(in the rows, 128 means zero)
One turn or mirror swaps these rows in pairs. Which row does each one swap with?
The rows were stretched afterwards, more along some directions than others.
vamu: [126 141 146 137 153 116 149 129 147 124 132 114 116 132 131  91  85]
Kamo: [105 140 155 131 100 138 126 128 101  91 138 140 131  88 118 136 121]
Nok: [129 135 129 116 140 131 150 123 129 124 115 155 111 109 111 115 105]
tebes: [131 127 141 119 155 143 164 121 151 116 114 151 128  92 116 124 116]
Duzek: [137 136 145 126 155 143 161 123 142 125 114 148 122 104 121 123 116]
Zom: [153 133 130 120 126 117 153 113 148 147 139 138 132 108 156 126  89]
dile: [119 142 140 128 114 175 160 119 135  88 104 157 130  76  98 111 111]
vuse: [140 189 145 143 129 154 141 131 134 143 156 125 117 108 150 108 122]
fepo: [149 142 132 129 113 126 150 135 124 101 132  98 126 118 132 114 119]
muve: [120 144 139  91 127 157 173 105 142 107 139 153 141  89 100 122 116]
peto: [132 128 156 101 106 143 140 101 134 118 125 168 149 111 107 133 102]
Gotik: [147 157 148 111 124 129 166 106 137 153 145 143 132 104 137 133 101]
pif: [144 125 149 125 122 127 148 132 153 144 135 153 149 125 140 121 106]
sireb: [135 189 148 147 143 136 144 103 121 139 126 101 112 137 110 105 122]
legu: [133 138 155 114 108 139 160 145 126 123 131 142 144 113 120 142 134]
koto: [106 123 122 153 152 142 141 108 136 108 130 116 118  88 122  89 101]
gur: [147 155 133 108 109 116 143 124 133  98 118 150 128 130 132  90  97]
giruf: [142 119 154 130 121 130 149 131 152 139 129 153 147 119 136 125 100]
Rol: [151 186 143 141 138 107 138  99 116 127 116 120 121 150 115  92  98]
numev: [124 151 147 126 120 173 160 113 132 100 105 157 131  90  99 109 109]
nima: [148 134 159 126 136 109 146  92 125 125 115 121 120 141 126 122  68]
tetu: [139 169 144  98 114 135 168 115 129 137 149 143 136 102 128 141 115]
Duv: [136 135 145 123 154 138 162 123 142 127 108 156 115 107 119 117 108]
fav: [159 126 126 121 121 109 146 113 150 134 127 137 134 106 153 112  86]
Geme: [130 122 115 109 117 125 140 131 143 108 127 145 127  89 126 109 108]
vuvuk: [131 153 173 110 133  88 144  98 115 111 113 152 133 147 102 126  89]
kaz: [139 183 146 143 141 140 146 100 117 135 121 107 111 129 114 106 114]
sepun: [157 144 134 120 125 116 149 106 147 154 141 140 135 115 148 127  90]
mapag: [109 144 124 127 154 140 148 114 124 122 130 112 102 113 126  98 110]
roz: [147 133 157 122 104 135 156 139 138 136 132 151 147 112 134 131 120]
mog: [157 142 129 140 122 103 135 113 147 101 112 133 138 131 132  73  85]
lop: [103 141 137 141 124 173 149 119 122  90 115 153 128  75 102 104 108]
Bolar: [138 182 147 134 131 137 144 127 135 133 145 137 117 130 136  96  92]
buv: [142 175 141 151 130 150 138 138 138 129 156 103 124 102 155 112 130]
Dirap: [146 120 150 132 120 127 146 130 154 142 128 148 146 122 138 116  98]
nev: [152 141 127 129 132 124 147 110 142 112 132  97 125 118 142 103  89]
vegi: [152 135 134 122 131 118 151 106 150 152 135 139 132 111 146 120  84]
Zedaz: [102 143 134 127 152 138 149 115 121 116 130 120 103 113 121 102 111]
Rase: [144 185 144 143 131 157 145 129 137 135 156 122 124 101 150 112 122]
Tizos: [125 109 135 108 132 151 156 115 153 105 120 144 144  98 107 114 110]
Nopab: [146 149 131 108 116 126 149 125 142  97 113 150 129 129 131  84  90]
Pake: [130 120 151 137 137 130 147 127 154 141 134 135 140 117 139 109 102]

Swapped with legu: tetu
Swapped with kaz: numev
Swapped with vuvuk: Kamo
Swapped with tebes: buv

One turn or mirror swaps these rows in pairs. Which row does each one swap with?
The rows were stretched afterwards, more along some directions than others.
rava: [106 116 132 133 135 145 103 104 133 135 141 118 113 129 123 131 142 112
 152 105 108 146]
dulot: [154 109  74 129  88  88 135 143 135 153 117 130 131 114 124 105 117 106
 120  89 124 111]
sizin: [159 100 117 122 130 113 126 117 149 105 115 144 123 169 115 186 131 129
 125 163 148 115]
sol: [149 146  90 126 144 120 131 115 113 114 100 137 133 134 115 131 146 125
 117 107 134 118]
pomo: [166 121  97 106 131 149 128 133 134 131 100 154 131 128 128 142 123 109
 135 147 115 112]
semam: [160 119  65 116 132  93 121 122 146 114 110 143 117 135 114 113 170 107
 121 126 115 105]
voz: [132 141 138 101 162 119 121  93 109  77 134 114 139 178 132 168 156 143
 103 134 131  94]
gufif: [155 135 124 114 168 137 126 100 118  92 133 114 152 173 137 127 160 147
 103 137 150 101]
Kosa: [141 124 128 116 110 131 129 145 134 176 118 134 112 108 136 111 103 107
 145  97 101 121]
ser: [168 106 100 102 102 127 135 143 151 146 126 130 127 105 117 124 112 129
 130 121 105 114]
suf: [142 121  79 129  88  79 121 128 145 129 119 132 123 134 113 125 136 107
 123 111 135 119]
Gudug: [122 116 127 131 126 113 113 102 124 118 144 116 129 128 120 127 143 119
 150  91 113 139]
zave: [173 115  88 136 117  87 131 116 150 105 118 133 132 125 106 122 134 136
 130 134 176 115]
Timub: [141 116 139 119 166 126 130 102 113  91 137 107 153 178 132 141 154 159
  94 137 154  90]
Teb: [143 147 119 130 109 106 118 136 129  98 114 144 108 136 106 145 146 114
 112 119 121 119]
tezil: [174 107 124  96 147 116 139 109 115 100 128 116 149 159 145 137 127 148
 110 133 124  82]
kozo: [159 131  84 123 108 107 142 146 120 125 131 141 130 115 117 126 143 118
 109 114 140 128]
vage: [127 104 135 119 131 152 105 110 154 136 136 127 131 137 115 129 135 118
 139 127 101 137]
neper: [156 127 111 105 115  87 152 142 103 114 118 133 149 118 141 121 128 139
  88 103 117 100]
fabe: [122 102  99 130 123  99 141 119 138 122 119 137 112 136 126 139 152 127
 134 120 140 148]
kupus: [165 120  89 108 103  99 126 136 145 136 112 138 136 104 144 129 113 103
 133 129 121 106]
ror: [129 120 116 119 129  94 129 110 137 100 121 108 104 153 108 157 156 141
 135 148 162 116]
Vola: [152 119 137 106 162 133 117 112 125  95 132 114 156 172 137 133 142 155
 110 146 133  81]
gofar: [149  97 108 131 141 103 162 134 140 122 125 142 113 123 134 139  96 144
 112 116 137 106]
pipo: [134 108 125 122 134 129 111 103 137 137 143 114 133 126 118 123 138 124
 126 120 126 145]
nadu: [121 104 130 117 114 144 109 117 144 158 133 126 125 117 135 116 121 105
 137  98  85 141]
gide: [172 115 108 118 144 118 150 131 138 121  93 144 126 124 114 108 119 134
 133 149 150 102]
Riv: [176  90 106 120 122 102 140 145 156 136 119 142 120 134 138 109 139 125
 119 129 124  94]
posos: [177  86 103 111 107 116 159 150 161 164 103 140 144 125 144 111  76 129
 138 143 143  96]
mag: [120 110 115 127 137 133 115 107 140 134 144 119 136 132 123 112 143 116
 142 109 120 145]
rotos: [138 124 135 102 156 128 128 112 123 102 128 116 163 163 144 131 129 140
 121 138 119  89]
Leboz: [146 107 121 129 118  90 156 129 135 116 114 138 121 132 124 131 136 136
 154 133 133 101]
per: [114 107 127 130 113 136 116 119 123 143 135 121 135 110 128 117 133 109
 140  96 101 151]
voviz: [105 112 140 125 119 140 108 109 129 143 139 120 125 121 132 134 138 107
 141  98  77 136]
tofe: [115 153 105 133 141 110 124 108 112 102 124 135 101 127 123 138 163 109
 120 115 141 124]
suvi: [141 109 123 113 158 110 134 106 110  89 129 109 160 176 145 134 157 150
 102 130 141  84]
kat: [171 106  87 115 131 120 129 132 151 112 110 148 140 146 122 145 146 130
 124 132 127  98]
kibed: [175  91 132 121 122  88 124 115 134  78 135 114 142 164 121 152 142 141
 107 158 168  79]
ret: [156  87 109 124  91 115 119 123 141 135 146 127 118 109 129 142 122  91
 131 100 101 119]
tar: [180  87 125 124 110  76 151 127 118 143 132 129 130 107 132 125 111 126
 108  91 119  88]
kef: [157 121 112 117 141 126 113 126 164 107 110 140 126 192 110 146 148 148
 135 164 149 101]
pada: [155  99  75 126 103  67 136 129 134 131 116 123 125 133 123 115 133 116
 110  92 139  95]
lage: [136  97 131 113 127 137 115 111 148 145 144 127 128 121 126 121 137 121
 141 118 107 142]
kov: [159 111 127  98 154 135 125 123 130 109 130 120 167 163 149 139 125 143
 123 152 140 104]
mir: [161 102 106 117 137 109 129 128 145 144  95 136 143 127 134 102 142 130
 142 141 131 110]
gadar: [164  81 106 109 100 122 136 157 169 159  90 144 139 129 134 124  82 120
 144 158 140 113]
pemi: [143 117 137 104 164 127 130  92 127  98 127 115 145 170 138 156 130 147
 121 137 113  84]
gomab: [137 122 126 128 114  85 130 133 111 132 111 122 123 102 125 122 142 116
 127 110 148 119]
telo: [134 121 139 106 164 117 126  98 115 100 135 106 143 172 141 142 150 137
 100 126 125  80]
lefol: [120 134 133 123 117 140  97 106 135 128 132 126 130 123 127 117 153 106
 148 107  79 141]
lanap: [134 105 113 124 120 124 107 100 138 119 137 121 114 138 111 138 149 118
 145 125 127 158]
nakim: [138 121 131 107 159 117 116 101 126  88 126 111 147 189 136 145 155 149
  95 143 145  89]
mafaz: [161  86 107 122 112 113 147 146 163 148  92 137 141 146 133 121  93 134
 150 160 156 101]
semur: [163 105  99 137 139  77 134 102 120 103 118 125 119 139 106 109 176 136
 127 122 161  95]
lilev: [169 114 103 118 131 116 126 131 150 112 121 150 139 126 124 103 146 137
 120 143 125  93]
duti: [133 112 110 128 114  67 123 138 140 106 128 135 117 124 123 133 136 132
 102 129 127 113]

Swapped with lilev: tofe
Swapped with pada: gadar
Swapped with gofar: duti
Swapped with mir: sol
Swapped with kibed: ret
Swapped with telo: vage

